128 stands for zero in the data rows.
Here are some points, one per row:
[132 177 138 148 131 165 125  53 108 156 144 120  95  95 132 158 137 161
 171 157  99  97 148 110 143 155 121  73 142 145 161 165 118  81  92 109
  61 158 146 185  98 150 135 134  94 103 130 111 106 165  59  99]
[106  92 105 162 152 134 103  98 123 156 160 142 152 170 123 108  85 119
 120 116 165 122 182 112 138  77 150 149 157  88 145 152 180 130 129  74
 134 132   0 163 130 173 126 151 184 144 160 149  93 146 141 146]
[100 114 150 255 129 138 152  97 124 125  92 160 132 106 105 114 141 151
 115 165  74 150  79 164 101 118 102 138 116  98 120 130 114 145 104 131
 176 106 132 102 130 162 116 121 127 124 160  96 196 127  99 168]
[147  99  88 118 132 141 171 121 148  57 104 109 109 113 143 137  99 127
 167 158 108 101 149 157 108 104 130 152  90 113 132 133  98 172 179 133
 157  68 100 181 128 136 121 114 143 181   3 137 133 158  86 111]
[135 166  94 115 101 164 138  93 141 182 152 103  87 133  41 113 115 133
  87 113 118 122  58 111 124 108 111 136 162 120 138 137 102 119 113 130
 166 137 148 140 144  83 146 139 175 177  89  94 106 110 161 110]
[114 132 139 111 134  33 123 153 105 114 182 168 154  71 123 127 120 195
 112 131 124 166 139  85 135 151 156 135 168 148 123 165 149 153 103 136
 149 112 130 125 140 101 173 124  83 179  98  48 110 159 151 143]
[111 112 145 143 142 114 188 138 127 142 134 109  89 159  61 179  79 120
 153  99 117 156 138  72  81 118 152  91 134 134 104 128 109 108 215 149
  90  86 131 119 176 137 108 129 123 169 166 180 143 146 127 158]
[164 237 121 103 143 131 121 112 150  83 104 144 113 119 110 143 125 120
 118 182  97 128 142 104 173 128 144 222 142 134 123  91 152 113 125 154
 118 110 132  85 141 181  66 150 105 177 183 135 123 132 130 147]
[ 99 172 166  97 110 122 118 138 110 124 119 126 116 152 148 151 103 121
 150 171 152  57 165 130  91  61  89 104 135  91 139  86 116 148  62 142
 104  87 139 104 171 100 165  45 135 131 170 116 139 163 119 142]
[111 234 118 141 109 151 150 147 111 158 106 111 157 166 176 101 142 156
 146 120 135  91  88 118  82 103 180 151 109 107 106 145  81 149 185 122
 147 171 102  64 137 171 150 163  55 140 113 149  85 148 119 123]
[184 127 143 177 125 151 158 129 150 114 102 117 137  77 156 173  94 130
  70 125 204 103 111 147 101 199 165 142 136 148 125 109 150  71 126 124
 163 127 146 145 148  98 115 115 145  80 124 110  58 172 135 160]
[153 125 112  69 111  88 133 152  79 142 150 102  64  99 152  88 149 188
  95 120 162 162 125 137  88 151  83 116 146 109 112 155 126  37 134 167
 134  80  72 113 116 180 144 120 152  97 124 159 127  96  87 120]
[178 138 130 114 110 140 116 148 201 103  94 148 100 146 127  67 154 153
 112 137 115 175 133 123  97 160  98 109  85 113 162  97 111 159 135 147
 130 198 108 208 108 127 175 103 120 171 221 143 128 173 130 125]
[100 108 185 112 135 134  88  84 153 144  93 124 130  93  94 107 144 192
 149 133 130 106 138 169 111 113  97 117 146 168  70  98 145 129 121  91
 154 108 134 142 172 142  91 119  86 125 111 187  95 142 210  77]
[166 127 133 104  93 199 134  54 149 135 143 123 114 166 200 138 119 155
 126 101 155 187 132  92 101 130 157 104  95 162  85 141 175 165 141 130
 125 107 122 124 134 139 109  99 106 115 122  31 168  59 175 118]
[125 137  78 133 164 148 126 137 129  95 226 152 174 110 109 136 132 159
 144 143 161 131 137 184  73 160 136  84 153 130 190 122 149 142 141 164
 132 169 191  98 128 180 122 120 156 134 125 166 102  65 154 103]
[ 76  99 122  93  87 114 129 144 132 179  62 169 117 144 127 175 132 132
 118 131  51 143 143 158  97 162 165 222 150 162 171 110 102 153 156 106
  95 143 136 115 130 127 129  69 178  98 119 141 124 117  82 171]
[ 98 134 116 161 133 131 115 170 178 167 143 118  90  51 102 133 187 160
 203 121 187 113 115  89 169 113 170 156 105 110 130 115 125 143 136 138
  92 102 143 157 159 141 169 137 129  74 106 110 137 119 163 157]
[ 98 110  69 112 197  74 103  96 152 101  81 134 111 123 122 136  95 144
 125 142 126  66  93 140 109 130 120 138 153 127 103 121 167  83 137 136
 125 179 106 152 138 117 156 130  52  83 122 125 174  84 137 101]
[110 102 111 153 108 126  90 143 165 111 123  13 115 132 127 115 198  34
 107 141 119 118 186 141 102 136 138 110 159 128 113 126 149  66 121 145
 114 148 140 113 111 121 116 150 108 169  95  91 123 136 145 151]
[144 122 110 125 164 144 148 132 124 130  83  98 176  97  97 112 140 121
 175 155 217 155 113 129 133 138  86 121 153 150 107 118 108 118 161  70
  87 162 125  57  85  99 118  97 153 148 134 108 177 135 109  93]
[ 42 115 140  91 134 170 104 140 105  63 112 140 110 160 119 138 132 164
  70 169 149 106  93 162 158 121 224  75 122 101 116 135  96 149 122 127
 111 112 143 142  67 118 133 154 129 165 176 139 172 136 109 145]
[122 157 113 205 109  84  82 136 116 102 132 126 132 110 141 112  94 149
 107  50 112 136 162 146 115 113 153 156  86 124  99 146 151 111 101 109
  33 148 173 121 115 114 133 113 177 159 118 154 142 119 125  66]
[131 124 127 142 147 160  93 163 112  77  97 176  99 119 184 102 156 132
 178  55 147 113 111 138 159  84 129 119 193 184 139 103  93  90 137 124
 129 140 110 138 160  74  82 134 139 162 145 100  95  70 115 128]
[145 103 138 149 112  97 142 106 171 149 117 161 141 129 166 254 143 107
  70 131 158 136 154 129 139  93 115 137 128 137 167 160  52 152 146 152
 144 107  85  97 121 117 179 187 100 148 152 148 121 123 128  40]
[157 120 113  92 135  62 107  66 142 137  93 146 137 114 109 109 104 131
 138 139 107 146 139 134  98  47 128 106 116 112 106 111  80 163 153 168
 114 113 178 111  57 136 102 164 180  82 142  75  65 142 124 162]
[139 132  95  91 159 142 148 152 158 163  83 136 146 110 150 116 115 121
 114 114 128 135 126 159 141 140  99  87 162  83 127 155 181 186 112 140
  96 109 162 124 183 125 130 180 152 121 124 124 139 121  19 132]
[ 79 141  96 102 134 152 172 164 108 135 131  93 133  83 115 134 114  91
  92 120 112 187 118 107 130  40 135 122  97 198 155  77 162 116  71 116
 166 150 118 159 111 163 118 112  81 102 123 120  92 112 105  81]
[149 174 140 133 244 126 137 158 120 130 107 132  92 212 132 135 135 165
  92 149 118 160 177 159 146  87 126 138 116 149 148 216 119 123 106 138
 153 147 160 143 131  95 106 125 143  83  93 144 152 152 169 167]
[133 153 138 110 141 110  81 111  81 135 122 149 133 113 128 135 143  67
  85  86 169  80 106 103 158 136  92 103  90 200 114 159 120 123 168  92
 167  96 187 137 140 204 185 107 132 144 114 141 143 121 128 173]
[170 119 111 156  93  98 178 147  29 162  99 156 129 204  87 134 148 124
 116 118 125  96 164 162 196 161 167 112 134 116  93  76 138 147 143 166
 132 143 120 138 146 161 100 106 144 111 135  88 136 156 136  73]
[ 85 146  68 127 162  74 173 114 161 163 150  71 156 152 163  98 108 126
 135  99 128 120 178 116 166 224 142 111 128 129 152 103  49 152 106  94
 170  98 100 138 116 116 111 136 127 130 154 129 154 115 142 146]
[139 127 112  96  59 137 116  94 182  98 130 142 151  76 108 148 125 149
 160 132  60 145 131 218 203  96 141  66  81 112 125 139 125  69 131 105
 135 177  97  55 164 118 168  94 126 126 137 134 116 142 127 188]
[144 134 173 130 158 122 100 121 192 124 171 131 198 235  72 106 152 131
 111 108 144 118  90 142 113 138 138 134 107 159 123 101 138  93 107 154
 104  80 112 137 130  90 127  96  82 113  96 132 102  98  28 131]
[112 136 255 104 151  97 122 140 159 127 135 105 123 125 131 111  85 107
 145 106 148 146 153 146 146 148 159 115 148 112 114 119 121 126 112 148
 164 207 127 125 143 189 140 152 179 134  88 116 149  90 103  97]
[113  97 108  72 142 108 168 140 173 136 175 253  83 136 135 110 162 100
 138  87 143  49  97  85  93 160 133 110  93 148 114 152 125 110  78 116
 133 155 112  96 142 147  58 137 156 131 116 113 161 173 132 105]
[106 133 123 147  99 124  84 122 118 125 114 123  81 128  84 142 138  93
 177  90 153 160 152  77 130 158 160 121 128 101 125 175 161 162 117 148
 228 139 140 108  96  71  98  82  82 104 130 160  96 127  68 109]
[ 50 168 149  97 149 138 184  44  80  78 127 133 144 128 142 158 192 101
 142 123 124 149  92 173 116 153  72 157 107 113 119 122 177 121 129 154
 117 137 138 155 133  75 171 131 161 151 120 119  70 134 155 121]
[105 128 129 122  95 114  74 159 106 190 168 132 113 119 128 152  77 118
 139 162 176 129 118 154 154 151  76 162  72 126 115 145 119 105 155 180
 133 192 138 153 133  99  54 154  96 142 123 117 147  94 127 151]
[187  90 148 106 135 131 174 115  71 155 198 109 113 126 119 124 151 117
 172 158  96 101 171 164  88  95 170 182 113 120 107 113 110 143 121  58
 155 120 173 140 164  90 156 177 110 131 207 148 157 114 111 126]
[185 136 130 118 134 105  81  89  93 144 142  95 161  67 164 136 165 107
 108 119 137 167  75 115 125 120 151  91 160 125 120 112 120 185  85 159
  94 149  93 141 150 113  92 112 128 131  97 227 168 158 136 156]
[135 127 120 143 126 130 129 175 132  98 140 154  98 117 138 127  92  39
 149 192 114 140  88 163 145 160 119 106 135 146  42 143  97 145  79 120
  78 120 106 138 114 136 160 116 115  83 121 140  60 103 191 138]
[109  87 155 115 106 170 131 112 110  80 143 122 166  97 127  31 115  89
 112 100 116 129 140 106 159 125 134 167 133 129 172 171  94 110 161 187
  94 125 132 123 176 118 121 125 115  54 136 127 151 164 154 100]
[134  73 106 117 168 152  63 150 114  99 140 114 169 170 146 163 132 159
 146 147  80 189  87  74 151 150 102 127 121  63 124  90 105  79 115 107
 140 123 157 122 166 160 122 152 143 117 122 109 105 167 136  99]
[136 138 134 128  59 130 204 172 131  93  89 160 208 145  97 154 151 151
 150 104 124 108 163  95 102 115  83 142 153  98  97 140 132 122 103 129
 129 138 129 179  80 147 117 182 100 124 137 147 157 115 139 189]
[106 139 144 125 145 173 150 125 138 153 164 176 143  87 163 126 140 136
  73 152 100 114 184  52 173 115 105 120 132  95  72 106 162 105 188 125
 157 132 151 117  92  77 143  81 137 126  94 159 131  87 128 128]
[136 119 171 138  86  56 168 138 141 113 128  83 128 145 153 134 136 134
 110 178  94  80  90  97 127 135 115 108 105 118 178 177 153 165 172  56
 123 116 128 126 136 127  60 129 130 134 163 126  68  83 138 101]
[149 117 146 158 106 137 122 126  90 113 115 147  88 158 126  95  57 154
 140 167 141 117 154  92 121 147 105 124 110 159 214  58 150 148 106 120
 117 117 109  60 101 111 155 197 123 119  73 135 148 134 132 159]
[154 120 134 128 139 131 172 127 137  86 179  80  84 132 142 166 100 139
 128  23  83  91  81 182 178 113  94 153 176  86 141 108 145 179 148 115
 142 121 134  82  79 164 133 117  91 130 134 140 137 162 142 154]
[156 135 135 118 126 140  96 188 122 200 101 144 169 146 138 114 126 102
 207 147  76 110  85 152 112 128 152 114 147 145 163 155 184 106 149 168
 152  75 131 146  63 122 152 133 155 155 141 140 158 138 175 123]
Along one direction, these points spread out more than along any other. Take the direction at right angles to it along which they spread out most. Go by this last direction. How far along it is each point below, from 0 to 99? 50 is the average, and the first point above lies past it. One standard deviation of the points above along it is 16.
[136 138 134 128  59 130 204 172 131  93  89 160 208 145  97 154 151 151
 150 104 124 108 163  95 102 115  83 142 153  98  97 140 132 122 103 129
 129 138 129 179  80 147 117 182 100 124 137 147 157 115 139 189] -> 50
[147  99  88 118 132 141 171 121 148  57 104 109 109 113 143 137  99 127
 167 158 108 101 149 157 108 104 130 152  90 113 132 133  98 172 179 133
 157  68 100 181 128 136 121 114 143 181   3 137 133 158  86 111] -> 53
[105 128 129 122  95 114  74 159 106 190 168 132 113 119 128 152  77 118
 139 162 176 129 118 154 154 151  76 162  72 126 115 145 119 105 155 180
 133 192 138 153 133  99  54 154  96 142 123 117 147  94 127 151] -> 36
[132 177 138 148 131 165 125  53 108 156 144 120  95  95 132 158 137 161
 171 157  99  97 148 110 143 155 121  73 142 145 161 165 118  81  92 109
  61 158 146 185  98 150 135 134  94 103 130 111 106 165  59  99] -> 64
[113  97 108  72 142 108 168 140 173 136 175 253  83 136 135 110 162 100
 138  87 143  49  97  85  93 160 133 110  93 148 114 152 125 110  78 116
 133 155 112  96 142 147  58 137 156 131 116 113 161 173 132 105] -> 18
[111 112 145 143 142 114 188 138 127 142 134 109  89 159  61 179  79 120
 153  99 117 156 138  72  81 118 152  91 134 134 104 128 109 108 215 149
  90  86 131 119 176 137 108 129 123 169 166 180 143 146 127 158] -> 32
[106 133 123 147  99 124  84 122 118 125 114 123  81 128  84 142 138  93
 177  90 153 160 152  77 130 158 160 121 128 101 125 175 161 162 117 148
 228 139 140 108  96  71  98  82  82 104 130 160  96 127  68 109] -> 33
[135 166  94 115 101 164 138  93 141 182 152 103  87 133  41 113 115 133
  87 113 118 122  58 111 124 108 111 136 162 120 138 137 102 119 113 130
 166 137 148 140 144  83 146 139 175 177  89  94 106 110 161 110] -> 49
[139 127 112  96  59 137 116  94 182  98 130 142 151  76 108 148 125 149
 160 132  60 145 131 218 203  96 141  66  81 112 125 139 125  69 131 105
 135 177  97  55 164 118 168  94 126 126 137 134 116 142 127 188] -> 99
[164 237 121 103 143 131 121 112 150  83 104 144 113 119 110 143 125 120
 118 182  97 128 142 104 173 128 144 222 142 134 123  91 152 113 125 154
 118 110 132  85 141 181  66 150 105 177 183 135 123 132 130 147] -> 63
[ 99 172 166  97 110 122 118 138 110 124 119 126 116 152 148 151 103 121
 150 171 152  57 165 130  91  61  89 104 135  91 139  86 116 148  62 142
 104  87 139 104 171 100 165  45 135 131 170 116 139 163 119 142] -> 70
[111 234 118 141 109 151 150 147 111 158 106 111 157 166 176 101 142 156
 146 120 135  91  88 118  82 103 180 151 109 107 106 145  81 149 185 122
 147 171 102  64 137 171 150 163  55 140 113 149  85 148 119 123] -> 44
[154 120 134 128 139 131 172 127 137  86 179  80  84 132 142 166 100 139
 128  23  83  91  81 182 178 113  94 153 176  86 141 108 145 179 148 115
 142 121 134  82  79 164 133 117  91 130 134 140 137 162 142 154] -> 59
